In the rows, zero is written as 128.
One turn moves each row of this set onto another row. After a few examples, where does it send each row asked below?
J741: [156 120 123  86  79 125 111 124 137 130 115 106 129 122 135 151 119 135
 135 116 108 129 142 140 150  89]
J538: [145 134 145 122 116 107 109 132 155 114 117 126 127 135 125 145 122 150
 105 128 149 140 162 100 113 105]
J631: [144 132 124 138  98 116 101 124 123 128 124 126 152 117  98 170 147 131
 139 132 121 119 160 158 122 143]
J279: [128 122 113 122  95 101 102 142 124 125 106 122 123 141 110 147 138 170
 150 132 114 150 158 108 124 149]
J606: [152 122 138 118 116 107 119 145 151 119 122 119 128 142 114 153 122 152
  90 126 147 129 157 112 121  99]
J669: [154 140 131 125 107 106 115 141 154 111 129 127 124 147 126 160 123 146
 103 130 148 147 167 109 117 107]
J95: [134 131 126 123 106 120 107 125 125 140 134 135 147 118  93 173 159 120
 124 133 110 123 151 141 123 140]
J964: [137 113 131 103  79 135 128 114 128 143 136 138 155 128 111 144 150 156
 127 138 113 163 144 110 152 132]
J379: [156 146 133 164 128 137 125 153 136 144 120 130 150 118 119 146 125 166
 131 138 133 136 145 121 126 133]
J434: [135 134 133 162 125 124 127 148 144 144 131 128 154 108 115 144 124 157
 137 140 133 134 151 110 119 144]
J19: [150 127 111 108 111 108 106 142  96 158 151 133 166 120 116 140 118 139
 151 115 114 148 146 142 155 125]
J375: [150 113 138 105  84 147 123 135 139 145 149 149 153 155 129 141 135 160
 125 125 106 155 128 119 143 117]
J520: [135 127 126 138 104 116 115 130 125 144 135 130 156 128 111 183 152 139
 118 137 112 124 160 149 132 143]
J391: [146 121 110 109 107 114 106 119  99 153 143 130 156 118 124 146 118 126
 157 117 117 139 147 145 151 141]
J783: [148 132 132  98  98 131 123 151 126 150 110 108 148 132 140 118  96 138
 129 118 144 172 137 112 117 126]
J568: [159 125 112 114 122 110  97 124  97 156 139 125 152 124 111 140 125 134
 158 117 114 148 144 149 150 133]
J851: [162 133 121 106 109 122 129 137 124 154 121 103 150 149 141 114  95 138
 122 127 146 158 131 107 128 122]
J499: [139 126 123  94  74 126 110 115 142 139 118 105 133 139 134 140 117 122
 128 117 124 124 151 144 158 101]
J278: [150 118 131 121  98 111  92 161 134 125 104 137 121 156 122 136 129 163
 143 124 110 139 131 114 118 142]
J123: [139 135 121 140  97 120  98 129 124 137 136 122 157 122 106 175 158 128
 120 136 120 116 144 141 132 137]
J7: [150 126 122  84  71 135 108 129 138 139 128 110 127 131 135 135 118 132
 132 120 119 125 135 141 149  93]
J160: [160 124 118 112 107 109 108 127 108 168 143 129 157 117 116 152 134 129
 148 118 101 147 130 150 155 131]
J506: [154 136 132 149 139 126 123 150 135 146 128 123 150 102 110 145 117 167
 131 133 127 140 141 120 108 141]
J41: [134 114 122  78  89 117 114 113 136 137 125 104 124 126 127 142 115 132
 140 114 117 127 148 143 148 100]
J2: [148 136 127 121 117 111 118 147 152 118 113 131 121 149 124 154 117 157
 103 134 149 135 166 111 120 110]
J79: [158 139 129  97 100 130 112 152 124 140 111 113 143 145 139 110  95 145
 125 131 148 160 132 111 126 120]
J842: [148 133 129 158 126 118 133 140 127 153 116 133 139 109 107 151 124 162
 135 146 130 140 150 119 115 143]
J182: [156 142 125 161 128 118 123 157 138 136 120 136 144 110 114 146 131 162
 133 125 139 136 146 129 115 141]
J131: [146 140 131  91 100 124 122 131 125 150 128 105 146 126 140 118 100 142
 130 131 145 164 127 100 121 115]
J365: [151 125 124  81  85 129 108 117 129 140 120 101 131 140 134 143 118 143
 131 106 115 130 139 153 147  99]
J98: [148 139 140 115 106 120 116 152 160 120 129 130 135 137 123 151 125 147
  97 134 154 136 159 100 130 105]
J933: [160 116 146 118  82 129  99 157 138 143 126 142 137 164 127 135 123 167
 134 128 107 145 123 124 126 115]
J471: [152 135 136  95 106 125 131 149 135 152 123 107 143 132 149 120 101 139
 118 121 139 158 129 102 131 111]
J995: [153 144 144 125 112 113 118 158 157 121 119 118 137 141 121 146 129 151
  96 130 148 145 153 113 115 101]
J272: [135 138 127 123  97 118  89 133 134 134 135 129 150 110 101 175 152 129
 121 124 121 117 157 149 114 139]
J962: [156 140 110 117 110 123  93 126 112 158 142 130 161 110 122 135 118 132
 161 118 119 147 144 138 161 135]
J416: [145 131 115 109 108 126 100 130 107 163 159 129 154 118 110 136 126 134
 159 119 108 152 143 142 157 121]
J473: [160 124 113 110 109 119 103 136 109 160 144 124 163 121 114 142 128 136
 150 114 115 140 138 151 170 139]
J544: [153 135 137 124  92 111 113 148 149 111 117 124 128 134 129 140 119 155
 111 135 159 137 162 100 115 113]
J590: [150 140 125  94  93 123 119 147 131 134 126 109 138 137 141 115  97 150
 141 111 140 161 132 108 115 109]
J761: [148 131 135 168 120 117 136 148 136 147 124 135 142 103 113 138 116 160
 137 138 130 141 148 124 128 141]
J876: [149 132 131 162 126 127 126 145 131 130 117 135 151 116 123 148 125 159
 124 145 137 142 158 113 125 153]
J508: [130 115 105 112  82 110 126 115 126 136 125 131 135 119 114 149 151 163
 143 139 116 155 153 104 140 149]
J22: [144 121 133  81  83 116 112 113 127 142 132 101 137 132 135 146 112 128
 132 122 117 134 149 134 158  95]
J450: [146 120 133  78  84 119 106 129 134 137 123 108 136 134 119 136 122 128
 139 102 108 141 135 144 148  96]
J282: [147 131 122 133 101 118 104 139 128 142 123 131 148 132 103 172 156 129
 124 130 123 108 153 157 119 145]
J124: [139 134 128 128  95 119 112 128 123 122 131 124 155 125 101 170 151 120
 118 132 106 116 147 148 122 142]
J345: [161 132 131  87 102 114 122 139 134 155 117 112 141 137 141 112  95 147
 131 116 148 158 139 111 113 122]

J19 moves to J741
J851 moves to J606
Now find these:
J41 moves to J131
J434 moves to J123
J995 moves to J182
J544 moves to J876
J964 moves to J375
J7 moves to J79

